Each path below is one point turned by a fixed rotation once a step. After each direction that follows a path, write how fast that rotation turns it, in deg/step (0 if it stays still).
Each turn is a multiple of 5 degrees from 10 to 175, or 0.
Each row of a path follows its step; steps can be skipped.
path 1
step 2: [  9   8  -7 -11   1  -8   3 -12   8  -7  -1 -13  -5   4  -2  -2 -10  -8
   7  -1   1   5  -1   5  -2  -2   9 -14  -4   1  -2  10   3   5   6  -1
  -8 -11  -5   0  11]
step 6: [  1   4   3  -4  10   5   5   2   5   1 -18   1   3  11  -9   6  -2   6
   2   6  -2  -7   5   2   4   7 -10  12 -13   6  -1   3  -8  11  -9   1
   6   5   8   2  -9]
step 9: [ -5   5   0   5  -6  -3  -3   4  12  -4 -12  -2  -3  -5 -15  10  -9  12
   9   7   0  -3  -2  11   6  -6  -4   8  -6  11   6  -4   4   6  -7  -4
  -6   3  -7  -5  -6]
step 10: [ -5   0  -8   1   1   2  15   0   6  -4  11   4 -12 -14   3  -4   7   2
   7  12   1   6   1   1   9   4  -2   4  -8   0   5   3   5  -6   3   5
  -7   0 -17   3   8]
step 12: [  2  -1   4   0  10   4   1  -4   2   5  -5   1   0   4 -15  -1 -16   5
   7  -4 -11  -6   0   9  -8  -7  -8 -10  -9   3   1   6  -2   5  -2  -1
   2   4 -15  -5 -12]
step 17: [-10  -6  -3  -6  -8  -5  -4   0   2   5  -4  -1  -1   5   0  -2   0  -2
   2   3 -15  -8  -3   4  20  -3   1  14  -2  -9  -4  -3  -8   8  -1   5
   6  11   4  -5  11]
step 19: [  9   6  -9  -4   4  -1   7   6   9  -3  -2 -12  -7  -4   4   1   1   8
   6   8  -7  -4   3 -10   5  13   3   0   0  12   6   3 -14   3   4 -10
  -7 -11  -7  -1   1]
step 20: [  0  -8   4  -5   3  -2   1   5  -3   4  11   0  -7  -4 -10  -4  -5   9
  10   8   0 -12  -9   6   4   3   2  13   1   3   3  -3  -3   4   5  -6
  15   8  -3 -10  14]
step 23: [  5 -12   6   5   4   4   5  -3   6   2   6   9 -10  -1  -3  -2 -12  -4
   0  11  -6   0  -5  11   5  -2  -9   6 -12  -7   2   2  -7   4  -4   4
  14   9   9   6   6]
step 25: [ -4   1 -12 -13  -2 -12  -2   1  10   3 -14  -4  -2   4  -6   6  -3   3
   6   9   3   1   5  -7  -2  -6  -5  -2   1   9   1  -2 -11  18  -4   0
  -6  -4   5   1  -8]
Directions:
[ 1  3  1  1  2  0 -4  0  2 -2 -1  0  3  6  4  2  0  0  2  2  0 -1 -2  0
 -2 -2 -1  1 -2  3 -2  0  3  0 -1 -1 -1 -2 -5  0 -4]  115
[ 0  4 -1 -4  1  1 -3  0  0  2  2 -3 -4 -1  2 -1  3 -2 -1  1  0  0  4  2
  1  2  0 -5 -3 -1  2 -3  3 -4  1  1  0 -5  0  1  0]  130
[-1  1  2  3  2 -4 -1 -1  0  2  0  3 -1 -2 -1 -2  0  2  3  3  2  1  2 -2
 -3  0 -1  1 -3  0  3  3  3  2 -4  2 -4  0  4  0  1]  20
[-2  3 -5  0 -1 -1 -1  0 -3  2  2  0 -1  0  0 -1 -2  2  2  0 -3 -2 -1 -1
 -2  1  3 -1  1  4  3  2 -2 -1  4  4 -3  1 -5 -4  2]  45
[-1  1  2  1 -2  2  0 -1  3  2  2  2  2  0 -5 -1 -3 -2  1  1  1  1  1  2
 -1 -1  1  2 -2 -3  5 -2  1 -2  2  2  5  2 -2 -2 -4]  130
